One turn sends every row of this set to another row. A few are shown first. Where does it send the rows asked after them?
Tum: [ 10 -12   6 -16   5  -3 -11  -2  19  21   1  14]
bame: [  3  -8  -2  -9  23  12  24  20 -10   0   5  -1]
Fofu: [ -2 -25  24  18   0  -4   3 -13  30  -6   5  10]
lezak: [10 -9 10 -1  9 22 -2 -5 -2 29 18 -7]
Depa: [-12  -9  -1   9   8  35   4   1  29 -20   5   8]
ved: [ -2 -17   9  12  23 -10 -13  13  29  -7  26 -17]
Lof: [-18  -6   0   7   9   4  23  11  11   0  -4  28]
Dag: [  2   1  22   2  22 -10   2 -11  -5  10  23  -8]
Zuve: [  6 -18  10  10  20  -9 -13   2  28   0  30 -15]
Mibep: [ -6 -11   4 -12  24  18  23  21  -6  -7   0   2]
Puda: [ 14 -10  11 -19  11   4  -7  -1  12  24  -4   6]
nodud: [-15 -18   1  11   8  25   5  -1  31 -24  14   9]
fev: [  8  -3   2  19  23   8 -25  -8  23   8  -1  -9]
sope: [ -1 -37   5  13  -2  -7  -2   1  13   8  29   0]
luv: [-13 -12  27  14  38  13   7  13   4 -21  15  10]
safa: [ -9  -4 -12  29  14   4  11  -6  12 -10  20  -6]
lagar: [-11 -20  16  -4  15  32   2  20   1   2 -10 -14]
Rirez: [  4 -16  14  -2  12  19   0 -11  -3  -5 -23   4]
godi: [-32 -26  15   5  12  15  -8  17  17 -10  19  14]
mafas: [  0  -7  16   1  33  -6  -4  24   9  14 -12   8]

Lof turns into mafas
godi turns into lagar
Now find these:
Depa turns into bame
Zuve turns into nodud
luv turns into Rirez

One turn sends every row of this set to another row. A few are shown first. Where does it send the rows asked after them?
duz: [  2 -13 -20  24  10  12  12 -10  20   7  -5   0 -17  -3  -2 -14  14  11
  -5  -2 -28   5  -4   5  20   9   6 -12  -4  -3 -15  10]
Tera: [ 18   1 -10  27  -4 -10  29   2  20   0   3 -18  -1   0 -18   6   2   6
 -10  -9 -19  15   3   8   5   1  11   3 -19 -11  -1  -3]
purif: [  3 -11  19  -1  -7  -5   0  30  -2 -10 -14 -13  16  15 -17  -5 -21  -5
  -2  12  18 -14   3  -2  -9  -5 -13  22  15   5  -1  -9]
ged: [ -3   7   5 -25  17  16 -11   4 -12  -6  -4   4  14  21 -16 -30 -10  -9
 -13 -12  12  -2 -18  -8   8  -7   4   3   9   7   4  -5]
nize: [ -1  12 -22  -7 -26  14   5  -2  14  -4 -10  -5  -9  13  -3  -3 -14  18
  11 -15 -17  13  -2  -2  21   5  22 -16   8  10  12   6]
bogob: [  5  -5   6  25  -2 -12  19  23   2 -12   2 -28   5  -6 -16  11   6 -10
   8   7 -12  -5   2   8 -11   9  -9  30   5  -4  -1 -10]
nud: [  7   1 -22  14  -2  14  14  -3   3   6  -3   7  -8   2 -25 -12 -10  24
   0 -10   6  23  -4   7   4 -26   4  -8  -9  -7   1   5]
nor: [ 16   3   7  30 -15   1   4 -12  22  11  12  11  -9  -4  -9  12  -1  -2
 -11  -2  -5   7 -18  -2  15   2  15  23 -10 -16  15   9]
Lozu: [  3 -33 -17  25   8  -9   1  -6  14  11 -18  -9 -13   0  -7  10 -11  13
  13   5 -16  -9 -20 -17   3  15   5   5  -5 -10  -7  -1]
Sene: [  7  -2  22  37   5   0  17   2  13   5   9   0  -7  -6   1  10   8  -9
   7   4   3 -18 -11  -5  -3   3  -2  32   1  -6  23   6]
kir: [  3 -29  -5  -5   7  -4 -14  13  22  18 -24   9  -9  -1  -5   1 -27  17
  -2   1  10  -8 -11 -21   5  -4   3 -17  -5   3  -7   0]
tatil: [-12  -2   0  12 -20  -7  12   9  -6 -17  -5 -18  -9  18  10  -4   4 -10
  14  16 -15 -16  -2  -9  -5  15   9  21  14   5  27  15]
dok: [-15  13  -9 -19 -13  17  -2  25   2  -5  -5   5 -15  -4   5  -8  -7  12
  19  -7   5   3   5  -2   1 -13   5 -19  18  23  20  10]
lesuz: [  2   0   3 -13 -10   5 -10  29  -1   2  -3  13   1  -3 -22 -12 -19   7
 -11   6  26  13   0   3  -5 -30  -6  -1   3   4   1   3]
sini: [-11 -33  -2   6  13  -4 -15  22   1   9 -16   2 -14 -13  -4   4 -11   5
  20  15  10 -18 -16 -18 -13  -1 -13   6   9   4  -1   1]
vibok: [  6   8  11  -3  20  -7  11   8   5 -12   7 -23  15  10  -7  -9  12 -27
 -17 -12 -20  -8 -11  -4   6  21  11  14  -3   2   4 -12]
pasif: [ -7  22 -16 -11 -12  -8 -26   3   0  18   9 -14   7   4  18  -6  14   0
   2  -3 -16   7   1  16  -4  11  -8  10  16 -19  21   5]
demu: [-10 -20   8 -13   1  13 -23  21   5   1 -18  14  -3   7  -2 -26 -11   0
 -13  18  12 -12  -3  -3  10  -4 -11  -3  19  12 -15   8]
derob: [  9  -1  36  11   7   6   8  20  22   6  -4   2   4  -2   2   9 -12  -5
   5  -6  21 -27  -1  -8   0  -2  -8  16  12  11  17  -7]
bubit: [ -4  21  -4 -17  -1 -13 -18  11   9  21   4 -11   8  11  27 -14  10   0
  -9  -6  -5  -4  13  10  -8   4  -8  -4   8 -12  28   6]
gek: [ -2  10 -15   7 -34  -8   5   5  11 -10   7 -14 -13   0   1   8   7  -5
   3   4 -33  13  -5   0  11  19  24   8   2   0  16  13]
Ruz: [ 13   6  -1  12 -15  24  -9 -12  18  12   1  19  -3  -2 -19   7 -19  15
   5 -13   9  12 -21  -1  22  -6   8  13   7  -6   4   0]
zatuv: [ -9 -23  12   5   4   2 -12  27   5  -8 -10 -10   0  -2   1 -10   6 -15
   0  23  -8 -23  -2   0   3  19 -16  18  25  10 -16  -1]
pomi: [ -5 -12 -15  -2   4  18 -12   6  13  11  -6  23 -18  -7  -5 -25   3  13
 -15   5  -1  11  -4   4  17 -13   1 -21   2   5 -13  17]
Funi: [  1  17  -9 -17  16  11  -5   3  -2   1  14   9   0  -3 -15 -21   9 -10
 -22 -17  -5  21 -17   0  11 -11  16  -9  -9   1   5   3]
Zovin: [-10   3  14 -15 -15  -6   4  32   6 -10 -10  -6  -5  15  16 -10  -8  -8
  -2   9   6 -18  11 -12  -5  -1   7  -5  12  20  29  13]
kor: [  8   9  19  -4  -4  22 -13  20  20  10   2  17   0 -18 -11  11 -17   6
   9 -13  23  -2  -9  -1  10 -11  -7   7  17  12   7  -8]
Zilo: [  3 -17   1  23   6  -5   9  10  23  -4  -5 -18  -5  -5   3  -2  18 -10
  -8  10 -33 -12   1   4  12  29  -1   8   5   1 -17   0]
fimi: [  0 -21 -22   8   4  -4 -14  11  17  19  -4   8 -23 -29 -10  13  -4  13
   7   3 -10  11 -18  -9   3  -1   6 -11  -9  -4  -8   4]
vina: [  2  21 -12 -16  -9  -6 -19  -3  13  20  -4 -17  16  20  20  -9   0  10
  -3 -17 -14   0   7  12   5  14  -3  -3  13 -14  18  -4]
mifit: [  0  11 -14   8  26  12  17 -14  -7  -6  10 -11   1   6 -14 -17  18  -7
   0 -20 -21   8 -20   1   8   7  12   7  -4  -4   5  -3]
fom: [ -9  22 -16 -11   4   4 -15   1   0  20   1 -13   6   9  21 -13  10  12
  15 -14  -7  -2   7  15  -7   3 -14  -2  21 -10  23   0]
kad: [ -7  14 -10  -6  -4  -7 -15  -8  -2  17  -4 -15  12  28  22 -18   5   6
   2  -3  -7 -10   4   8  -6   9  -8  10  16 -19  27   6]
sikaz: [ -9   8  11 -17  19   6 -10  23 -16 -13   9 -10  12  -1 -12 -14  11 -27
  -1  -3   0  -7 -16  -2  -4   7  -5  21  16  10   4 -10]
tos: [  3 -31   5  10   3 -26 -10  24  21  10 -10  -8 -11 -13   0  16  -6  -8
  -6  17  -9 -15 -11 -18  -6  15   2   7  -8  -3  -3   1]

sini turns into fimi
vibok turns into ged
Tera turns into purif
Now find these:
kor turns into nor
kad turns into fom
dok turns into gek
demu turns into duz

One turn sends every row of this set to another row. A few are shown first. Where does it send the rows asked after them?
Lafuf: [  2   2  13 -20   6  -6  25  -6  12  -6  15 -10 -30 -29   6  13   8  11
   6  -6 -38  13   9 -15   5  -6  25  10  24  -3   1   4   2  -1  22  -1
  15]
Lizuf: [  7  -6  -5  -5  12   6 -26  -8  28  17  16  19  26 -29   5   1   4   6
   6   2 -28 -11   6 -21   5  22  33  20  23 -12  -2   5 -11 -20   8   3
   1]
pomu: [  8  -6  -5  -9  16  18  -4  -5  10   4  28  24  18 -15  12  -2  16  -3
  19   7 -21 -17  -2 -28 -12  11  31  34   3  -6 -18 -12 -26  -8   8   3
   4]
peb: [  5   5   4  22  -6  21  19 -13  34   8  23  -7  12 -15  -8 -16  -6  18
  14  -3  25  34  22 -21   3   2  13  31  -5  23   0  24  -7   8  -1 -24
   9]
luvof: [  0  -1  -9   2 -19   8 -19 -24  32  10  32   2  -2 -33 -29   2   9  17
  -8  -4 -36  10 -13   2   3  -1  18 -13   4  17  -8  12  -3 -15  23  -6
   8]
Tuveg: [  2   2  17 -22   7 -11  27 -12   0  -6  33  15 -24 -25   6  -1   7  12
  12  -8 -36  11   6  -8  -4 -12  18  -7  10   2 -11  24 -13   9  33  -6
   6]
faf: [  8  11  15 -20  -2  19  22 -11   7   7  19   8 -18  -5  22 -12   6   7
  18   0 -33  18  11  -2 -20  -6  18   3   3  -2 -31   2   6  10  23   4
  10]
buf: [  5  -4  10 -15   1 -18   9 -12  26  -4  11 -12 -19 -35  -7  11  10   7
   0  -9 -37  10   3 -13  16 -10  23  -2  21   3   6  14   3  -9  20  -3
  18]
gitub: [  2   0   5 -13   5  10   9  -7 -11  -6  33  27  -1 -17  23  -8  -3   0
  20   2 -31   1  15 -27 -23   3  30  24   9  -9 -15   3 -28   0  24   5
  -3]
por: [  5   0 -18   8 -11  23 -27 -12  28  12  34  14  25 -30  -6 -18   5   2
  13   8 -33  -3   6 -18 -23  18  28  18   8   8   1   0  -9  -2  13   5
  -5]
zema: [ -1   6  -2  24 -10  23  21 -14  30   9  26  -5   8 -18 -14  -6  -2  25
  10  -3  24  35  20 -21   1   3  13  31  -1  26   2  22  -7   8   1 -27
   8]
muk: [ 10  -9   5  -9   4 -18 -13 -15  36   4  10  -4   1 -36 -12   6   8   4
  -3  -6 -34   3  -2 -16  21  -3  23  -3  17   2   8  18  -1 -18  13  -2
  16]
Fugid: [  4  -2   6 -22  15   7  32  -2  -4  -4  30  16 -18 -17  17  13  26  12
  20  -3 -24  -6  -1 -20 -10  -3  21  14  11   2 -18  -4 -10  12  27  -2
  16]
disi: [  9   8   0   9 -10  22  13 -11  32   0  16 -13  15 -15   3 -13 -10  23
  17  -3  29  36  21  -9   3   0  13  27  -6  21  -7  26  -8  12   1 -24
   6]
Pase: [  2   0   8 -21  13  -5  33 -10  10  -4  29   7 -25 -29   3  16  26  13
  10  -7 -26  -2  -4 -11   2 -11  16  -1  11  12 -11   4  -5  16  25 -10
  22]
Gis: [  2  -1   4 -18  10 -15  18 -15  32   0  29   3 -19 -38 -13  12  21   7
   2 -10 -27  -4 -10  -7  10 -10  16  -8   8  16  -5   8  -8   9  17 -14
  24]
tusu: [  7   5  -6   0  -4  28 -11  -7  18  11  32  15  17 -20  18 -25   5  -2
  25  10 -31   1  16 -19 -35  15  27  24   8  -1 -10  -5  -5   7  12  11
  -4]
dalo: [  3   9  -8  11 -11  29  15  -8  24   0  24  -9  12 -21  -8  -4  -3  35
  16  -2  28  37  17  -8   3   5  16  31  -1  22  -1  23  -7  10   8 -25
  -2]
Movit: [ -3  -1   0  -6   3   8 -12 -11   6  -3  34  32  13 -24  12 -12  -8  -4
  15   7 -29  -5  10 -26 -23  10  33  29   6 -10  -9  -2 -34 -10  14   2
  -7]
Bapo: [  4   7  -4  12 -11  25  15  -9  29  -1  19 -13  13 -19  -2  -9  -6  27
  17  -2  28  37  18  -8   0   2  15  31  -1  22  -1  23  -7  12   5 -25
   3]
gure: [  7   9  -3   8  -9  33  11 -14  20   8  18  -4  17  -7  -2  -1  -6  31
  10  -8  27  35  14  -4  13   5  12  26  -7  13 -20  32 -11  -3   6 -23
   3]
nebel: [  6  10  -6   9  -8  36  13 -12  18   8  24  -3  16 -11  -7   2  -4  36
  10  -6  26  36  10  -2  12   6  15  29  -4  15 -14  29 -12  -1   7 -25
  -2]
bok: [ 11   8   2   7 -10  23  11 -13  30   5  12  -9  17 -11   3 -11  -9  21
  16  -7  30  36  19  -7   9  -1  11  25  -9  17 -14  29  -8   6   2 -24
   8]
Gunof: [ -5  -3  -3  -3   3  -1 -26 -14  26   5  36  31  19 -36  -5 -12 -10  -2
   6   7 -27  -3   0 -19 -14  12  32  20   5  -2  -4  -2 -35 -16   9  -5
  -6]
Fizuk: [  8   3   9  20  -3  22  18 -14  34  10  18  -5  18  -9  -4 -21  -4  13
  17  -2  26  34  22 -19   6   0  13  30  -9  19  -8  25  -6   4  -3 -22
   9]
Par: [ 10   4  11  16   0  24  18 -14  27  14  16   1  17  -1  -3 -18  -5  17
  15  -2  29  32  18 -15  10   3  12  29 -10  15 -17  25  -6  -4   0 -22
   6]
malib: [  9   9   6 -12  -1  24   9  -7  10   8  26  13   0 -11  28 -22   5   1
  27   6 -31   9  18 -12 -32   6  24  17   5  -5 -22  -4   0  14  17   9
   2]
Ref: [  2   2  14 -20   5   2  27  -7 -12  -8  34  22 -17 -17  20  -4   3   6
  17  -3 -34   8  12 -18 -16  -6  24   9   8  -6 -15  15 -20   7  31   1
   4]
Borep: [  6  -4   1 -17  17  17  17   0  -7   0  27  22   1 -11  20   3  20   5
  23   3 -22 -11   0 -26 -14   5  26  29   8  -2 -20 -11 -18   2  18   4
   7]
pipu: [ 11 -10  -1  -5   8  -9 -26 -12  38  12  14   9  19 -34  -7   3   7   5
   0  -2 -29  -7   0 -18  17  12  27   6  19  -3   4  13  -7 -23   9   2
   9]
gezif: [ 11   9   2   8  -7  28  11 -16  25   6  13  -5  18  -7   2  -8  -9  25
  12  -8  28  34  15  -4  13   2  12  22  -8  14 -20  30 -11   0   2 -24
   5]
deg: [  5   8  -8  10 -10  34  16  -9  19   4  26  -6  13 -19  -8   0  -3  37
  13  -3  26  37  12  -5   5   8  16  33   0  19  -6  25  -9   4   8 -26
  -3]
Sen: [ -3   6  -4  21  -9  26  23 -14  23  12  30   1   3 -16 -16  -1  -1  33
   7  -4  26  35  16 -19   3   7  14  28   2  25  -4  22  -6   4   8 -30
   8]
kifer: [  2   5   4 -11 -15   7   2 -23  22   8  27   1 -22 -23 -19   5  11  18
  -6  -9 -36  18 -12   9   5 -10  14 -20   2  13 -20  12   3  -9  26  -7
  14]
Pilu: [  7   3  10  15  -1  28  21 -14  19  16  16   7  16   1  -3 -11  -2  27
  13  -2  28  34  13 -13  11   4  11  27  -7  13 -23  25  -7  -8   4 -23
   6]
kava: [  0   0  14 -20   8 -21  13 -20  20   0  35  14 -20 -38 -11  -1   6  13
   4  -8 -35  11  -4  -1   5 -11  17 -17  10   7  -4  26 -13   2  26 -12
   8]
guf: [  4  -2   0  -9  10 -14  -4 -19  46   6  30   5  -2 -43 -22   5  17  -1
  -2  -6 -26  -8 -12 -10  13  -5  18  -3   3  15  -2   3 -16  -2   7 -13
  21]
Falet: [ -2   4  -1  18  -7  28  23 -13  15  14  27   5   5  -8 -12   3   3  37
   8  -4  27  36  13 -14   6   7  13  27   1  21 -11  23  -6  -3  10 -28
   5]
Feb: [  0   5  10 -20   8   9  28  -3   2  -1  18   1 -23 -22  19  15   8  10
  13  -1 -38   9  14 -19  -7   5  30  24  28 -12  -4  -2  -1   1  19   1
   8]
Rap: [  6   9  16 -19  -7   9  19 -18  11   6  22   1 -26 -11   4   1   7  14
   4  -6 -35  22  -1   6  -5 -12  13 -12   3   5 -30   8   5   1  27  -3
  14]
kes: [  1   5   3 -17  13  18  13  -1   3   8  18  15  -4 -22  23  13   6  11
  14   3 -33   0  15 -20 -13  17  34  33  29 -17  -9  -8  -8  -4  15   2
   1]
zusob: [ -7  -2   0  -4   4 -14 -24 -20  38   7  35  25  12 -44 -19  -8  -7   3
   0   2 -29   0  -7  -8  -2   6  26   2   7   6   0   9 -28 -16  10 -10
  -1]
Gim: [  5  -6  -4  -5  12  -4 -19 -18  48   6  28  11  17 -37 -19  -2  12  -8
   1   1 -23 -14 -12 -15   9   2  24  13   1   8  -5  -3 -25 -12  -2  -6
  13]
didu: [  4   5   6  15  -3  31  22 -15  15  16  23   9  11  -1  -7  -1  -1  35
  10  -4  29  35  11 -12  10   5  13  26  -3  18 -19  24  -8  -8   9 -27
   6]
kip: [  4   1  -4 -11  14  16  -9  -4  15  15  19  23  16 -23  17   7   4   7
  13   3 -29  -7  12 -24  -7  25  34  31  28 -19  -7  -3 -11 -12  10   5
  -2]
Redag: [  1  -2 -17   9 -17  13 -30 -19  34  11  37   8  16 -36 -24  -8   8  11
   0   2 -33   2  -5  -9  -8  11  23   3   5  14   1   7  -9 -12  16  -1
   0]
Nede: [  7  -7  -7  -3  13   8 -19 -11  32   7  27  20  25 -26  -4  -6  13  -8
  11   6 -23 -19  -8 -24  -2  10  29  27  -1   1 -10 -10 -29 -16   1   0
   6]
Ninog: [ -3  -1   5 -13   7 -22  -8 -22  36   5  36  19  -5 -46 -23  -3   0   9
  -2  -2 -33   7  -6   1   6  -5  20 -13   7   8   0  18 -19  -9  18 -14
   5]

guf turns into Gim
dalo turns into Bapo
Now find these:
Lafuf turns into buf
zusob turns into Gunof
Sen turns into zema
tusu turns into malib

